One vector is turned by the same rotation once a step. Each row is the vector after some number of steps, and that number follows the row.
The counts run from 0 to 380.
137 155 74 113 97 133 119 147 109 140 208 145 120 103 156 79 133 122 144 116 111 121 95 123 115 125 128 129 147 94 185 80 119 129 148 97 160 103 136 111 122 130 116 98 122 147 139 105 : 270
117 160 109 96 92 133 122 138 123 135 179 151 122 98 152 90 133 130 114 135 93 114 104 131 147 132 117 115 167 90 144 90 126 131 150 83 146 106 143 73 97 114 91 120 114 156 123 122 : 372
136 150 128 129 104 139 142 133 120 125 166 155 117 153 151 159 134 106 112 100 156 128 135 114 153 142 48 124 148 155 136 159 135 125 96 79 137 133 131 136 62 118 122 89 152 145 111 113 : 177
133 121 121 128 89 155 75 151 150 156 133 152 121 120 133 94 105 96 96 141 131 149 150 108 111 81 148 137 81 89 161 85 103 141 119 126 95 153 121 115 121 133 149 98 135 136 157 94 : 67
156 122 166 141 107 136 103 162 146 110 133 138 143 141 174 152 93 135 135 125 177 120 152 156 120 135 140 136 139 126 120 100 142 143 114 120 136 120 106 154 132 107 138 54 166 96 133 95 : 181
141 127 140 133 131 116 155 179 97 108 144 119 130 160 161 179 108 129 155 116 166 101 159 160 119 124 128 104 145 150 116 130 154 154 120 109 136 104 137 129 149 108 136 64 146 93 137 117 : 284
110 169 103 128 134 139 115 148 138 117 130 146 110 101 116 50 114 128 105 140 154 121 140 119 133 131 132 126 95 76 189 151 132 114 164 143 101 163 133 113 177 118 156 129 121 134 130 149 : 143
101 93 167 146 112 102 120 134 145 146 159 144 131 96 113 134 134 119 166 150 87 161 102 158 135 131 157 122 122 133 83 107 116 141 94 123 157 156 118 141 98 121 82 144 164 129 135 148 : 96
155 129 147 140 141 158 176 144 160 157 120 128 142 130 138 150 171 117 155 144 108 133 133 107 135 88 176 123 139 151 116 117 121 174 127 120 115 145 69 106 174 119 118 162 123 162 126 134 : 210
119 168 87 123 150 153 129 140 106 106 108 146 121 123 115 57 98 122 104 130 126 114 134 93 119 139 111 129 96 99 182 131 125 129 170 126 92 116 164 120 158 117 165 135 93 122 135 153 : 142
142 139 121 112 179 148 115 132 112 135 127 88 122 152 154 113 147 146 158 142 126 117 132 122 92 134 141 81 135 134 168 100 103 160 175 117 118 79 133 125 149 144 169 104 107 149 155 138 : 38
129 115 144 90 135 137 175 100 123 84 89 135 126 118 107 115 139 156 163 152 148 124 136 124 129 168 163 147 115 114 120 159 144 137 152 140 69 126 129 163 178 122 134 147 130 83 136 153 : 29
156 132 103 78 115 145 83 94 109 127 117 118 125 117 159 162 111 132 112 139 143 141 100 125 134 132 152 142 130 82 141 91 123 135 130 139 140 102 190 142 92 163 126 110 120 124 122 85 : 163
101 137 146 120 131 117 118 77 131 109 134 123 115 146 109 107 102 145 127 139 128 153 145 131 133 189 76 122 90 117 144 154 114 116 125 120 111 147 172 159 125 139 176 129 171 106 128 156 : 46
102 145 106 107 112 139 128 86 116 127 138 136 118 126 110 113 114 158 123 142 131 148 132 143 136 179 99 130 81 113 137 167 116 124 137 154 110 154 172 163 136 120 161 155 156 78 159 152 : 148
145 148 95 128 136 154 201 153 112 126 158 128 116 146 147 147 161 110 150 92 139 102 122 109 112 119 149 116 141 135 139 131 141 171 137 84 103 156 141 161 176 93 106 112 115 99 110 103 : 286
119 149 113 93 84 134 188 150 109 136 166 159 127 132 104 152 131 94 127 137 117 108 182 155 151 117 109 118 116 145 101 157 127 121 110 140 93 125 123 104 99 110 116 106 139 80 152 141 : 380
120 153 115 148 155 131 139 155 123 144 111 129 162 119 123 121 90 149 161 150 69 116 126 136 97 130 159 93 140 135 132 81 121 123 164 145 145 74 118 99 169 139 134 150 92 109 135 123 : 115
127 109 127 153 114 158 101 163 159 115 117 141 144 127 149 142 112 126 140 117 162 138 119 154 116 125 132 171 112 93 110 95 133 110 71 148 152 149 74 158 150 83 119 95 166 90 128 74 : 78
145 128 127 109 119 154 106 149 139 154 78 134 151 136 115 105 100 129 117 164 132 107 176 135 119 128 159 142 135 119 129 168 120 163 134 180 110 113 79 89 161 129 149 123 95 163 127 174 : 235
139 135 80 111 94 161 97 166 129 156 158 152 129 116 143 99 119 94 129 119 146 134 126 125 112 88 152 128 85 95 165 87 123 119 146 109 123 128 139 136 107 139 140 77 138 110 153 87 : 169
137 115 119 97 138 147 155 121 114 114 92 114 133 121 98 110 155 175 172 134 148 111 120 142 103 154 168 150 123 125 121 154 137 127 154 158 100 122 117 136 193 111 127 163 105 100 134 153 : 131
107 151 102 123 134 120 111 144 89 138 198 151 107 154 134 115 121 122 132 133 105 124 112 139 138 157 103 111 140 107 138 158 155 139 104 123 162 137 211 145 146 124 96 121 132 150 120 148 : 268
113 128 113 80 122 117 112 85 101 127 99 97 99 107 107 116 135 139 121 137 138 132 119 145 122 158 91 114 91 118 124 152 96 115 160 140 95 145 165 160 90 122 176 135 123 62 166 133 : 147
106 153 112 119 95 107 118 133 128 144 209 152 120 110 144 97 125 121 109 156 92 121 112 133 157 145 125 120 167 91 128 117 137 141 119 104 146 117 168 99 128 104 78 129 133 181 114 145 : 371
136 134 145 133 129 106 165 149 128 113 118 136 128 126 118 172 136 113 162 150 109 104 134 154 155 149 134 128 151 167 81 187 144 171 128 149 120 157 123 163 127 83 103 129 128 103 111 169 : 4
101 111 146 129 120 132 154 74 131 156 123 128 132 131 90 110 153 154 110 118 111 132 113 120 132 157 100 111 119 159 104 184 114 131 127 112 126 156 113 125 147 123 130 195 133 144 136 185 : 226
122 127 136 118 115 148 146 113 133 137 89 149 158 118 96 129 117 155 119 136 137 139 142 145 123 126 118 130 123 119 116 140 120 64 120 149 157 93 79 65 108 177 135 144 122 162 130 139 : 229
119 119 162 136 106 131 199 120 134 100 155 170 132 115 123 158 128 133 152 128 146 178 147 107 138 124 140 140 106 128 125 137 128 93 81 123 140 156 109 117 129 164 123 134 172 140 111 126 : 305
126 121 131 124 96 138 76 157 133 157 134 137 103 126 126 128 123 89 89 138 146 152 162 127 141 81 127 131 70 105 142 125 103 145 114 131 114 166 151 134 82 152 155 87 143 123 153 117 : 68
112 139 151 147 173 108 147 123 135 113 72 113 133 138 96 182 110 87 137 147 94 149 168 109 148 107 126 121 108 128 98 125 116 122 97 174 119 141 135 131 119 156 119 161 108 133 82 122 : 213
164 129 88 84 97 168 119 98 99 134 109 129 127 152 161 133 116 121 105 136 150 91 150 125 104 128 134 146 130 131 141 164 112 178 131 141 90 107 131 152 137 127 169 81 108 99 134 125 : 158
139 143 89 110 97 140 138 114 106 124 129 138 106 136 149 144 129 96 99 133 159 122 159 118 156 121 122 156 131 98 132 190 126 158 105 133 116 179 171 154 148 132 132 104 120 151 92 137 : 160
96 154 124 146 134 119 143 172 109 149 135 144 144 119 127 120 94 121 144 152 102 112 175 153 123 107 176 76 131 142 125 139 133 144 193 142 115 111 130 102 167 154 140 106 99 109 150 153 : 14
123 133 177 157 180 113 122 105 153 116 112 116 134 124 123 153 134 138 144 149 83 162 97 108 140 147 132 99 152 121 124 95 131 149 107 124 155 140 139 131 141 131 108 190 128 171 96 159 : 215
123 102 125 120 144 149 129 132 125 90 109 113 89 149 120 116 138 158 109 97 205 124 159 158 126 134 107 136 97 101 133 165 145 81 118 108 132 160 123 156 157 132 157 92 153 126 122 119 : 52
148 140 123 93 119 143 155 131 113 156 108 122 126 131 128 146 170 130 135 160 131 116 164 131 139 112 154 105 151 142 133 180 100 162 151 169 113 120 119 105 126 152 151 133 83 185 133 173 : 134
152 125 97 93 99 155 101 133 118 147 118 114 138 130 164 118 131 161 104 116 163 79 109 161 106 143 139 125 178 111 126 135 135 183 161 116 135 95 120 116 137 83 142 85 93 120 150 121 : 259
104 143 159 167 115 128 166 177 152 103 155 176 149 110 99 119 125 128 137 119 135 119 117 129 148 146 118 131 134 127 109 122 157 105 114 101 153 123 73 101 119 104 76 139 145 155 99 137 : 101
150 140 154 83 112 144 173 112 143 131 136 140 148 138 140 149 147 144 147 176 146 143 158 127 153 138 178 116 147 126 129 176 122 161 151 139 98 120 134 97 144 164 143 119 139 161 146 174 : 31
122 153 91 133 164 148 143 135 115 127 126 129 103 140 114 80 125 108 143 150 114 126 174 92 104 136 113 108 87 113 192 143 126 133 156 137 87 146 151 144 179 132 170 124 121 121 118 150 : 40
116 156 98 103 135 112 99 135 80 141 162 139 128 153 132 140 99 126 145 145 102 121 130 148 127 152 97 116 118 104 123 147 128 145 103 141 146 115 223 150 134 135 106 103 137 116 138 139 : 267
